500 stands for zero in the data rows.
Here are some numbered points:
469 338 455 646 271 677 640 287 335 394 822 378 461 580 398 500 950 999 980 820 759 466 336 493 725 624 597 383 429 745 784 650 641 0
482 916 437 418 528 409 466 999 770 459 445 645 360 549 757 709 319 366 558 486 436 612 860 818 576 280 553 307 351 522 371 442 588 1
336 437 480 575 685 339 403 572 637 407 367 402 789 790 528 421 393 301 412 515 557 628 632 588 417 633 440 623 500 555 514 600 328 2
999 744 604 316 147 839 952 215 493 619 582 426 250 250 766 767 830 999 969 878 915 839 611 479 404 295 462 718 284 891 999 182 328 3
999 796 652 302 247 994 999 274 604 617 544 494 377 252 817 788 865 999 999 939 989 831 666 557 415 311 520 825 321 897 999 173 330 4
487 283 283 364 279 372 482 342 328 390 663 364 206 334 429 489 807 861 721 561 448 352 391 547 710 493 614 280 392 501 435 744 626 5
452 395 411 405 390 328 343 543 433 457 450 563 322 276 367 451 616 422 251 432 397 394 301 336 473 324 658 458 323 534 640 969 595 6
235 400 383 496 159 467 508 486 480 467 726 437 319 461 385 387 858 896 760 637 559 410 604 704 770 539 594 279 500 530 497 708 699 7
487 377 484 493 271 298 475 331 317 549 530 428 300 242 497 538 669 651 464 337 363 363 403 307 457 330 528 272 300 468 536 999 685 8
520 317 438 488 691 464 267 562 468 566 512 627 560 502 428 476 359 292 411 440 494 478 474 474 390 511 487 543 427 556 497 558 537 9
633 482 524 383 522 318 459 506 483 385 385 531 441 406 442 569 396 346 407 419 429 436 513 568 391 474 362 374 483 396 440 338 544 10
186 354 486 567 683 459 325 624 620 376 488 349 945 939 693 612 263 419 382 449 475 475 434 329 675 796 476 384 380 587 453 441 551 11
274 416 411 441 563 378 284 718 725 413 461 446 589 570 503 493 445 236 391 523 498 516 478 521 415 403 521 429 413 563 551 708 398 12
370 576 414 580 667 288 248 999 990 412 485 632 506 649 535 506 262 490 522 400 374 629 824 795 416 536 399 401 360 708 467 381 636 13
447 335 600 800 395 836 771 223 312 380 890 327 553 688 386 479 999 999 999 983 879 571 332 463 744 670 661 483 417 945 924 565 583 14
353 696 385 412  99 693 634 609 595 585 619 827 233 446 638 629 508 231 385 377 393 499 640 739 667 394 637 304 373 514 320 493 399 15
372 309 341 340 466 293 456 407 359 497 426 379 631 648 701 628 502 480 409 334 370 419 373 425 394 400 398 331 371 410 360 654 392 16
907 566 418 301 677 710 257 378 289 602 487 694 289 272 490 507 233 251 318 325 443 386 328 309 479 709 415 475 500 558 504 495 584 17
543 476 654 611 643 386 369 500 471 515 366 528 520 498 443 434 560 450 372 338 397 394 391 402 444 575 412 401 453 306 400 350 472 18
652 554 750 661 688 331 445 471 439 434 476 356 631 673 704 559 565 572 478 451 445 376 333 300 421 492 394 320 322 316 412 422 369 19
226 641 740 833 146 535 983 515 796 999 760 645 653 631 385 529 400 592 505 536 460 361 423 330 631 650 729 999 999 333 400 394 765 20
291 267 404 406 538 411 287 785 796 530 454 557 338 274 394 350 470 327 267 341 405 581 671 727 656 277 612 556 550 397 371 689 507 21
521 263 380 515 823 753 379 550 384 619 470 502 620 589 485 553 248 346 425 582 580 562 473 468 467 609 422 640 519 515 538 593 528 22
748 495 308 475 396 372 427 317 367 508 485 751 197 483 651 321 330 281 413 395 397 427 361 486 402 644 450 453 467 606 595 546 436 23
392 317 456 654 950 846 503 737 500 629 592 707 388 426 360 364 472 294 271 382 487 511 537 608 363 444 569 674 680 304 400 249 722 24
525 388 426 367 496 286 323 513 483 360 554 474 253 246 401 417 696 685 560 412 430 365 387 528 632 377 568 369 396 341 324 729 548 25
257 501 349 375 147 603 690 374 363 676 597 773 313 464 549 493 573 358 327 475 402 379 334 430 488 290 552 373 300 589 468 652 353 26
225 750 880 999 239 570 989 600 822 999 777 624 615 521 330 473 337 543 497 551 548 354 443 397 598 596 761 999 999 415 319 349 763 27
611 475 478 366 501 335 419 483 344 462 426 469 475 470 571 603 483 478 538 453 409 351 302 412 376 548 455 344 288 369 316 496 319 28
241 376 384 461 496 271 434 610 520 450 379 559 455 488 571 560 506 338 274 340 378 570 654 687 553 312 499 367 402 368 369 372 489 29
Which point above is nearest to each new point, looking only along the 8 directions in which the numbered points spread most? Its number follows each.
924 764 822 875 999 999 638 689 486 470 378 372 711 619 496 514 372 344 444 382 443 505 492 540 423 457 563 747 804 441 474 218 696 24
344 374 316 348 300 307 510 460 395 412 590 447 213 292 404 408 774 697 581 445 461 438 496 573 609 397 630 345 440 380 347 703 496 25
512 351 390 355 471 328 371 461 458 385 519 474 350 281 396 468 665 629 496 380 363 413 370 495 565 382 637 421 484 322 277 748 568 25
590 420 408 353 516 394 339 514 415 376 571 415 349 301 462 512 658 771 540 403 362 394 468 546 648 334 536 351 403 346 291 706 529 25
999 653 500 307 690 617 260 312 303 605 450 642 377 263 384 515 231 217 369 339 426 367 356 324 497 721 458 363 459 519 436 493 558 17
544 306 327 392 598 462 311 481 386 597 498 673 428 440 362 422 389 239 325 451 449 449 397 405 507 513 502 574 532 442 428 536 521 9
185 454 362 510 666 561 280 629 576 420 485 339 818 819 606 511 240 385 473 508 554 603 547 453 569 621 431 508 525 481 458 518 459 2
713 656 824 811 940 727 343 646 600 388 496 288 847 816 673 598 374 264 412 350 386 398 324 335 556 750 597 268 285 514 352 439 487 11
395 265 603 887 999 985 705 978 627 519 453 571 578 602 497 522 301 352 361 500 621 675 709 645 438 419 613 704 656 309 407 254 853 24
539 345 294 348 354 301 541 220 359 522 605 291 456 462 649 669 686 782 740 533 469 349 356 409 466 258 377 351 353 479 515 605 497 8
213 429 326 409 415 342 403 627 643 437 350 530 400 476 477 475 502 319 265 325 372 558 667 667 500 355 503 431 436 370 322 448 462 29
451 564 333 509 551 272 452 560 545 469 344 454 721 695 537 414 510 261 314 492 485 588 599 563 378 546 490 457 432 472 425 622 409 12
239 279 526 494 552 303 452 585 619 410 415 534 627 605 359 334 396 247 292 398 446 547 643 610 363 636 380 534 469 557 475 538 330 12
636 841 552 446 248 408 682 347 449 405 434 309 881 723 491 508 244 508 591 614 629 659 581 397 645 786 374 638 562 471 609 717 356 19
341 490 415 482 518 272 468 648 622 389 377 503 652 577 413 309 487 231 384 467 505 574 610 583 381 531 473 567 484 504 495 636 410 12
709 962 728 607 133 593 787 154 277 560 414 383 847 756 583 554 261 395 470 549 535 630 570 383 691 768 373 573 599 445 542 697 368 19
752 977 738 608 130 525 754 176 299 530 494 392 921 743 558 498 269 434 468 628 618 663 548 362 718 800 375 578 585 470 564 711 396 19
330 771 781 841 114 498 865 368 627 930 644 555 720 608 347 514 344 598 534 560 549 394 321 297 569 556 761 999 999 361 372 347 741 20
695 605 696 688 659 375 423 436 331 451 484 343 645 643 760 637 662 624 523 452 473 398 348 303 397 533 490 442 275 319 516 344 412 19
659 464 703 744 999 889 528 748 570 430 369 371 644 543 409 428 448 234 281 332 437 544 582 539 402 394 699 881 845 363 342 356 698 24
437 397 494 328 451 326 433 496 604 449 551 454 349 266 329 439 544 454 586 514 375 574 678 817 634 332 437 415 571 383 485 427 367 29
